Each row has a name. Each question is about the rows just above it.

[-42   8   3   4   0  47  11   2   8   3 -11  -3  85 -30 -19   7  14  60
 -33 -18 111 -58   2 -28 -49  10  16] = vatu
[-42   8   3   4   0  47  11   2   8   3 -11  -3  85 -30 -19   7  14  60
 -33 -18 111 -58   2 -28 -49   0  37] = Pid
[-42   8  -8   4  25 -60   8   2 -85   3 -56 -38  59 -71 -19  20  30  -8
 -20 -36   6 -50   2   1  12  22  67] = Fenap
[-33  34 -11   4  -1 -69 -27   2  -9   3 -11  -3  -3 -30 -19  36 -21 -82
 -20 -18 -25  -4 -22 -28  59  41  16] = ronu
[-42  -3  19   4   3  -3  47   2 -88  29  16 -75  57 -30 -19 -26  -3  14
  31 -18  29  29  72  40   0  10  16] = gazul
[-42   8   3  57   0  47  11   2   8   3 -11  -3  85 -30 -19   7  14  60
 -33 -18  26 -58   2 -28 -49   0  37] = tum
[-47  16   3  21  -1  -3   8  14  79  -8 -11  27  57 -30  -5  20  -3  44
 -51 -22  68  -4   2 -43 -54  10  16] = lak
[  69    8  -55  -42   -1   21  -61  -52    2   -1  -50   75   37  -30
  -19   20   -3  -20  -20   -1    6 -101  -31  -28   36   10   16] = pulu
[ 36   8   3   4  -7 -16   3   2 -30   3  17  -3 -47 -29 -19  20 -11 -29
  27 -18 -77  18   2   4  43  10 -23] = Vepev
[ 30   8   3  47 -14  -3  13   2 -14   3  55 -21 -41  15 -19  20  -3  -1
   3 -18   6  94  21 -28  12  10  -5] = Vol
Number of entries in [-47  16   3]:
3
How many entries does [-42   8  -8   4  25 -60   8   2 -85   3 -56 -38  59 -71 -19  20] have?
16
How many entries does [ 36   8   3   4  -7 -16   3   2 -30   3  17  -3 -47 -29 -19] have?
15

[-53  10 -11 -32  86  34  33  -3 -54  16 -39]  Buba
[-85 -53 -27   7  -9 -14 -65  17 -67 -14 -12]  tirab
[-67  28  66   8  -9 -19  30  22   9 -14 -66]  Figu
[-59  42  28 -21 -24  10 -14 -17 108  42  29]  Sor
[-75  29  15   4 -75 -25 -45  19 107  22   4]  puz
[-17  -4 -61   1 -23  46 -47  76  46   4   1]  tobab
[-62 -55 -27  16  30  32 -40  73 -91 -39 -43]  dig
[-49  48  66   6   6  21  49  66  43 -18 -70]  kamo
[ -23    5 -103  -31    6   51  -50   37   38   44   19]  sovem
[-66 -47 -30  -9  10  11 -61 -14 -32  11  35]  midag
[-94   2  47 -31  77  18  26 -48 -49  18 -14]  sumuz
Number of entries in [-85 -53 -27   7  -9 -14 -65  17 -67 -14 -12]:
11
How many entries does [-49  48  66   6   6  21  49  66] have?
8
How many entries does [-66 -47 -30  -9  10  11 -61 -14 -32  11] have?
10
Count the entries of [-53  10 -11 -32  86  34  33]:
7
Number of entries in [-17  -4 -61   1 -23  46 -47  76  46   4   1]:
11
Number of entries in [-62 -55 -27]:
3

[ 23  -7 -14 -21  21 -17  25  10  -2  -6 -33   1  41  60]  nas
[  6  42 -52  10  80  66 -58 -82 -46 -17 -55  89  24  51]  roliz
[ -2  20  30  10  -5   2 -50 -24 -25 -16  23  29 -24  27]  luk
[-34  68  -1 -48 -58  37  -4  -8   4   0  48 -62  46 -85]  maku
[ 20  67 -10   9  68   4   9   4  18   5  -7  63   1  52]  lubod
[ 26  68 -15  38  29 -13  80  33  76 -15  45  11  23 -38]  Mek
[ -1  43  -7 -19 -28 -68  30 115  19   3  21 -48   6  -7]  Dop
[-28  22 -46   1 -68  60   1 -37  -8  -4 -31 -42  23 -58]  Lanad
[ -1 -39  11 -27  19   7   8 -24  -9   6  40 -11  16  28]  zim
[ -1  43  -7 -19 -28 -68  30 115  19   3  21 -48 -11 -57]  razur
How many entries does [ 23  -7 -14 -21  21 -17  25  10  -2  -6 -33] have?
11
Number of entries in [  6  42 -52  10  80  66 -58 -82 -46 -17 -55  89  24  51]:
14
How many entries does [-2 20 30 10 -5  2] have?
6
Number of entries in [-1 43 -7]:
3

[ -3  -9  -8 -19 -13   0  -9   6  -4   2   1  -1   6   2   0  -4   6  32
 -12 -12  16 -10 -19  16 -11 -19  -5 -16   2   5  39 -18 -17  -6  20 -23
   3  -6  36  -8  11 -10  -5   9  -4  11  12  20  -2  18  -2 -10  10] -> fepef
[  0  -1  -8 -16 -14   2  -9   6  -2   6  -1  -1   6   1  -1 -11   0   8
  -1 -12   0  -8 -18  11 -11 -19  -5  -4   2   5  26 -13  -7  -6   9 -12
   1  -8  30  -4  17 -10  -3  15  -5   1  13  16  -2  10  -2 -10   9] -> potus
[ 20 -16 -50 -21   1 -14  35  -2 -10  28  17  65   7   5  17  41   9 -14
  14  -5  38  20 -18  61  -5 -14  11 -24  10  53  22 -10 -22  -4  15 -22
  12   6  -8  -8  -2  -9 -50 -25  40  -7  -6  16  19  45 -26 -10  10] -> zopov
[-14  -9  -8 -13 -12  -1  -9   8   4  11   1  -5   6   4   0  -3   6   7
  50   8  12 -26  -6  16 -11 -33  -5  -4   2  -7  26 -13  -8  -6  15 -20
  -2 -11  23  -9  11   0   3  19  10   1  12  15  -8  18  10 -10  10] -> zaz
[ 67  17 -84  -9   3 -20 105 -54  -8  47  30 117  18  -6   9  38 -19 -82
   8 -23 -23  96 -17  59   5  25  39  -4  24 113 -31  30  12 -20 -51  38
 -11   5 -60  26  11 -25 -73 -38  42 -74 -13   9  41  24 -63  -3 -13] -> nila
[ 12  -7 -34 -16 -12  -1  11   2  -2  19   1  27   9   4   0   5   2 -11
   5  -9  10   4 -19  32 -11 -23   1  -4   2  27  26 -13  -8  -6   6 -15
   3  -6  23  -8  18 -10 -21   9  14 -11  12  16   3  23 -12 -10  10] -> rif
[  0  -9  -8 -16 -12   0 -10   7  -2   4  -2  -1   6   4   0   3   6  17
  29  -9  15  -8 -18  16 -11 -19  -5  -7  -1   5  32 -17 -10  -3  16 -20
   6  -6  30  -8  11 -10  -5   9   2  11  12  16  -2  18  -2 -10  10] -> lem
How many entries does [-14  -9  -8 -13 -12  -1  -9   8   4  11   1  -5   6   4   0  -3   6   7
  50   8  12 -26  -6  16 -11 -33  -5  -4   2  -7  26 -13  -8  -6  15 -20] have?
36
Number of entries in [ 67  17 -84  -9   3 -20 105 -54  -8  47  30 117  18  -6   9  38 -19 -82
   8 -23 -23  96 -17  59   5  25  39  -4  24 113 -31  30  12]:
33
How many entries does [ -3  -9  -8 -19 -13   0  -9   6  -4   2   1  -1   6   2   0  -4   6  32
 -12 -12  16 -10 -19  16 -11 -19  -5 -16   2   5  39 -18 -17  -6  20 -23
   3  -6  36  -8  11 -10  -5   9  -4] have?
45
How many entries does [  0  -1  -8 -16 -14   2  -9   6  -2   6  -1  -1   6   1  -1 -11   0   8
  -1 -12] have?
20
How many entries does [ 12  -7 -34 -16 -12  -1  11   2  -2  19   1  27   9   4   0   5   2 -11
   5  -9  10   4 -19  32 -11 -23   1  -4   2  27  26 -13  -8  -6   6 -15
   3  -6  23  -8  18 -10 -21   9  14 -11  12  16   3  23 -12 -10  10] have?
53

[  53   18  -37 -117   -2   76]  Did
[ -54   64 -113   79  -85   77]  Fefof
[ -54   64 -113  -85  -77  -25]  Fazuz
[ -1 -33  -5  52  96  99]  ded
[  53   18  -82 -117   -2   76]  Semo
[ 55  52  -2 -78 -36  85]  durap
[ 55  52  -2 -78 -75  20]  misit
Number of entries in [  53   18  -82 -117   -2   76]:
6
Number of entries in [ -54   64 -113   79]:
4
Count the entries of [  53   18  -37 -117]:
4
Number of entries in [ 55  52  -2 -78 -36  85]:
6

[-14  15  -3   4  -3 -10   4  13  12  13 -15  -3  19  -9  -1   5  -1]  bevi
[-38  26  -8 -13  31   4  -3  12 -23  14 -29  -7  -6 -23   0  -5   0]  Pubop
[-13  15  -8   4   2 -17   4  12   6  14 -15  -3  -3  -4  -1   5  -1]  reg
[-13  15  -8   4   2 -17   4  12   6  14 -15  -3  -2  -4  -1   3  -1]  ziz
[-13  14  -8   4   2 -17   4  12   6  14 -15  -3  -2  -4  -1   5  -1]  sodo
[-11   7  -8   4   2 -17   4  12   6  15 -16  -3  -5  -4  -1   5  -1]  dumag
[-38  26  -8 -13  31   4  -3  12 -23  14 -29  -7  -6 -23   0  -5 -15]  Nili
[-17  56   5 -20  17 -18  23   7   6  22 -15  36  22   5  -1  33  12]  dero
[  0 -17  -8   4   2 -10  -8  12  -4  17 -25  -5 -26   8  -1   7   4]  Bop
[  2  15   3  23   2 -22   4  12  -5   5 -16  -3  -2  -9  -1   5  -1]  Zimok
[-19  27  -8   9 -11 -17   7  10  12  12 -10  -3  10  -7  -1   5  -7]  vapur
[  1   1  68 -16 -45  14  96   2  -3   7 -15  -3 -48  12  44   7 -73]  falol
Count the entries of [-17  56   5]:
3
How many entries does [  0 -17  -8   4   2 -10  -8  12  -4  17 -25  -5] have?
12
Number of entries in [-19]:
1

[  5  -7 -47 -29  42 -38 -25 -37  27  -9  25 -50 -36 -36  29 -38 -50 -73
  59 -44 -21] -> Til
[  5  -7 -47 -29  42 -38 -25 -37  27  -9  25 -50 -36 -36  29 -38  40 -73
  59 -44 -21] -> bofuv
[-64  -9   1  47 -11   7 -32  -3  51   3  40  -1  18  -1  54  11  11  -7
   5   4 -36] -> nepo
[-94  34 -36  40  -8  29 -17  21  28  -6  26  36  27  29  -5  25 -28 -39
 -59  33 -35] -> gogo
[-21  39 -10  38 -55  26 -10  26 -11  22 -31 -23  27 -28  -7  26 -50  -9
 -56  32 -35] -> bar
[ 16 -18  60  15  24 -20  -6 -19  30 -14  -1 -20  -8 -40  28 -11  48  59
  22  -8  -7] -> defo
[-36 -14  -9  29   0  -1 -21  -3  -5 -21  23   0   4  -7 -33   1  14  -9
   4   3 -42] -> kidef
[-58 -37  -8  29 103  23  52  12 -17 -41  41  21  24  29 -44  20  10 -15
   4  20  91] -> Kel
How many entries does [-58 -37  -8  29 103  23  52  12] have?
8
Count the entries of [-94  34 -36  40  -8  29 -17  21  28  -6  26  36  27  29  -5  25 -28 -39
 -59  33 -35]:
21
Number of entries in [-36 -14  -9  29   0  -1 -21  -3  -5 -21  23   0   4  -7]:
14
Number of entries in [-64  -9   1  47 -11   7 -32  -3  51   3  40  -1  18  -1  54  11  11  -7
   5   4]:
20
How many entries does [-36 -14  -9  29   0  -1 -21  -3  -5 -21  23   0   4  -7 -33   1  14  -9
   4   3] have?
20
How many entries does [-64  -9   1  47 -11   7 -32  -3  51   3] have?
10

[-25  32   3 -19 -41 -15 -43  28  10  -4  -7 -42  47   3] : gop
[ 43 -42  -7  -4 -36  43  25 -10  36 -17  22  -7  11 111] : Lezo
[ 45 -31  -6   6 -41  29  12  -8  27  -4  12 -17  11 114] : vutu
[ 46 -52  -3  -5 -40  47  31 -25  50 -27  18  -4   1  94] : bez
[ 32 -21  -4   4 -23  28  17  -8  37 -29  25 -10  33 116] : tik
[-22  32  -4 -15 -44 -18 -37  26   5  -7  -3 -41  54   1] : Duze
[-20  30   4 -23 -28 -19 -46  17   7   4  22 -45  53   2] : mip
[ 38 -57  -6   0 -22  48  29 -23  42 -28  -1  -1   4 104] : Peker
Number of entries in [ 38 -57  -6   0 -22  48  29 -23  42 -28  -1]:
11
How many entries does [ 45 -31  -6   6 -41  29] have?
6
Number of entries in [-22  32  -4 -15]:
4
Number of entries in [-20  30   4 -23 -28 -19 -46  17   7   4  22 -45  53]:
13
How many entries does [-22  32  -4 -15 -44 -18] have?
6
Number of entries in [ 46 -52  -3  -5]:
4
How many entries does [ 38 -57  -6   0 -22  48  29 -23] have?
8

[-71  25 120 -40  64  15]  Siz
[-39  52   0  16 -77   5]  babof
[-17  29  55  -3 -39  -2]  tifel
How many entries does [-17  29  55  -3 -39] have?
5
Number of entries in [-39  52   0  16 -77   5]:
6
How many entries does [-39  52   0  16] have?
4
Number of entries in [-39  52   0  16 -77]:
5
Number of entries in [-71  25 120 -40  64  15]:
6
Count the entries of [-71  25 120]:
3
How many entries does [-17  29  55] have?
3

[ 14  50 -63  65]  Rafeb
[ 32 -31 -21 121]  sobak
[111 -30  74  -3]  pagi
[-19  66 -66  70]  bos
[-20 -72  41 102]  dit
[-46 -74  51  51]  peke
[-41  86  50  19]  zofo
[118  21 -71 -32]  zimiv
[-42 -87  55  47]  bebe
[-59 -66  52  59]  mabiz
[ -94   41 -111   10]  pekan
How many entries does [-19  66 -66] have?
3
How many entries does [118  21 -71 -32] have?
4
How many entries does [-59 -66  52  59] have?
4
Count the entries of [-41  86]:
2

[-28   5  10  24   7  25] : fug
[14 42 51 60 34 80] : revar
[-94 -31 -56 -62 -26 -23] : Fone
[ 14  42  51  60 -16  -5] : nosa
Count the entries of [14 42 51 60]:
4
How many entries does [14] have?
1

[-13 -26  30 -29  65  13 -42   9   9  20 -17 -91 -13  -7  25  43  27 -11
  -9  16  19  57  30  37   2  20  16  23  24 -40   0  16   6  20 -51   2
 -25  39  39] : nel
[-29  52 -31 -12  17 -40   9  13  11  13  20 -91   8 -38 -14  18  36 -52
 -11   2  22 -25 -13  -6   2  -6  -7   3  28  -3  54  18 -22  11   9  16
  67   9   9] : puza
[-14   6  16  50  24 -17   6  47  19  24  -3 -91 -14  50 -41  16  -4   5
 -23 -53  -1 -13   3  -7  -3  -3  10 -46  -2  15 -19  15 -47   2  24 -22
 -16 -54 -54] : sodav
[ 50 -18   4  12 119   8  27 -39   0 -28   6 -91 -22  22  -7   1  -8  18
  -2  39 -15 -44  29 -17   1  49  22  47  -5   8  28 -31 -10 -16  49 -33
  -4 -32 -32] : nase
[ 55 -29  -4 -13  82   7  51 -47  -1 -31 -31 -91 -26  21  -7  -9 -33  27
  25   0 -40   4 -28 -11 -14  28  13  43  -9  -9  31  -5 -28 -19  42 -18
   0 -13 -13] : tur
[ -6  44  10   0  65  15  12 -20 -20  19  11 -91  16  24  -1 -63  21 -30
 -73 -33  42  -8  -6  18   6  19  -8 -26  37  19   3 -23  19  31 -15  68
  17  30  30] : ber
[-14 -12  24 -19  18  -4 -40   0  20  32 -35 -91 -10  24   9  17  37 -19
 -96  30  33  50   1  16  -6  -6  19  31  -3 -33  11  -7  22  41 -58  16
 -30  38  38] : kat
[ -9  19   8  -3   6  -1 -12 -30   2  29 -12 -91  15  47   6 -52  24 -12
 -17  -9  54  12 -15  -1   7 -13   3   0   7   4  -1 -40  47  38 -41  67
 -15  19  19] : muti
[-22  58 -18  -8  56 -16  17  12  -2  15  14 -91  12 -27 -14   0  31 -64
  68  -8  20 -21 -10  12   6  15 -13  -9  37  13  49  15 -26  18   7  26
  65  30  30] : doz
Number of entries in [ -9  19   8  -3   6  -1 -12 -30   2]:
9
Number of entries in [-29  52 -31 -12  17 -40   9  13  11  13  20 -91   8 -38 -14  18  36 -52]:
18
How many entries does [-13 -26  30 -29  65  13 -42   9   9  20 -17 -91 -13  -7  25  43  27 -11
  -9  16  19  57  30  37   2  20] have?
26

[  3  42 -63  54 -14  41] : fon
[-48 -83  49  77  57 -85] : lirir
[ 60  56 -44 106  68  18] : Kuz
[  3  42 -63  54  32  41] : pamut
[ -48  -83   49 -103  -66  -37] : Tib
Number of entries in [  3  42 -63  54 -14  41]:
6
Number of entries in [-48 -83]:
2
How many entries does [ -48  -83   49 -103  -66] have?
5

[-63 -20  32  13   1 -52 -17  58 -50   9  25   0 -12  10  -6  -2   6 -22
   8  10  17   0  -1   5  11 -10   1 -49  19 -15  55  39  -8  24  -3  -1
 -16  22   7 -12 -16   0] : foge
[-18 -20  -4 -29  -7 -15  10  84  13   9  25   0  21   6  -6 -23 -14 -22
   8 -44  27  42  32 -53  11 -24  14   2  32  -1  29 -50  -3 -14  -3 -33
  -7  12   7 -12  25   0] : vem
[  8 -20  -4  37   1  18 -66   3  -1  28  34 -12  23   6  -6 -36  -9  52
  -7  10  27  -4  -1  28  11 -52 -41   2  -3  41 -40 -21  -8   1 -23  -1
  -7  22   7  -8  25   0] : pati
[-36 -20  30  16   1 -36  -3   3 -24   9  40   0 -12  38  -6  -2  26 -22
   8 -19 -17 -53  -1  69  11 -24 -16   2  -3  -1  29 -20  -8  17  -3  -1
   3  22   7   5 -56 -17] : kugu
[ -4  37  -4  16   1 -13   5 -32 -65   9  97   6   7 -27 -14  -2 -12 -22
  -9  10  27   4  72 -28  11   5 -29   2  -3  -6  25 -34  -8 -14  50  -1
  -7  22   3  14   0 -20] : zegi
[-28 -20  -4  46   1 -15 -18   3   7  31 -41   0 -45   6  -6  -2 -14  26
   8  10  43   0 -51  11  11 -24 -22   2  -3 -60  29  -1 -32 -14 -32  27
 -12  41 -25 -12   2   0] : Nokes
[ 26  37  -4 -39   1 -15  -3 -44  -1   4 -34  19   3 -56  -6  -2 -14  -7
 -12  10 -33 -32 -48  27  11 -24   6   2  -3  93 -11  28  -8 -14  -3  15
  -3  -6  26 -12  25   0] : Veb
[ -18   -6  -24   15  -44  -15   40    0   -1    9   25  -18   13 -109
   -6   -2  -14   -6    8   13   27   24   -1  -43   11  -21   29    4
   -3  -20   40   -8  -29  -29   -3   -1  -66   -2   23  -12   25    0] : kifop
[ -6 -20 -29  23   1 -10  13   3  12   9  25 -11 -12  26  -6  -2 -39 -22
   8 -27  27  27  -1  39  11 -59 -24  50  -6  32 -23 -59  -8 -14  -3  -1
  -7  22 -43 -12  27 -14] : Bovez
[  8 -20  -4  37   1  18 -66   3  -1  28  34 -12  23   6  -6 -36  -9  52
  -7  10  27  -4  -1  28  11 -52 -41   2  -3  41 -40 -21  -8   1 -26   9
  -7  22 -34 -12  30   0] : muk
[ -4  37  -4  16   1 -13   5 -32 -65   9  97   6   7 -27 -14  -2 -12 -22
  -9  10  27   4  72 -28  11   5 -29   2  -3   3  25 -34  -8 -14  50  -1
  -7  22   3  14   0 -20] : meli
[ 50 -20  -7  16  17 -34  -3 -47   0   9  25  39 -12 -57  -6  -2 -14 -22
 -58  10  40   0  -1   3  11 -24 -16   2  -3  63  21 -70  -8 -15  -3  89
  -7  22   7 -21  21   2] : Lok
Count the entries of [ -4  37  -4  16   1 -13   5 -32 -65   9  97   6   7 -27 -14  -2 -12 -22
  -9  10  27   4  72 -28  11   5 -29]:
27
Count the entries of [  8 -20  -4  37   1  18 -66   3  -1  28  34 -12  23   6  -6 -36  -9  52
  -7  10  27  -4  -1  28  11 -52 -41   2  -3  41 -40 -21  -8   1 -26   9
  -7  22 -34 -12  30   0]:
42
Number of entries in [ -4  37  -4  16   1 -13   5 -32 -65   9  97   6   7 -27 -14  -2 -12 -22
  -9  10  27   4  72 -28  11   5 -29   2  -3  -6  25 -34  -8 -14  50  -1
  -7  22   3  14   0 -20]:
42
Count the entries of [  8 -20  -4  37   1  18 -66   3  -1  28  34 -12  23   6  -6 -36  -9  52
  -7  10  27  -4  -1  28  11 -52 -41   2  -3  41 -40]:
31
Count the entries of [ -18   -6  -24   15  -44  -15   40    0   -1    9   25  -18   13 -109
   -6   -2  -14   -6    8   13   27   24   -1  -43   11  -21   29    4
   -3  -20   40   -8  -29  -29   -3   -1  -66   -2   23  -12   25    0]:
42
How many entries does [  8 -20  -4  37   1  18 -66   3  -1  28  34 -12  23   6] have?
14
Count the entries of [  8 -20  -4]:
3

[-100   52   33    7  -40    4] = roro
[ 27 -26  15 -83  62 -48] = lasos
[ 56  26 -65  -7   0 -27] = bazak
[ 56  26 -65  -7   0 -68] = bafef
[ 56  26 -65  -7   0 -18] = Gir
[ 27 -26  15 -83  62 -79] = Mik
Count the entries of [-100   52   33    7]:
4
Count the entries of [ 27 -26]:
2
Number of entries in [ 56  26 -65  -7   0 -68]:
6
Count the entries of [ 56  26 -65  -7]:
4
How many entries does [ 27 -26  15 -83  62 -48] have?
6

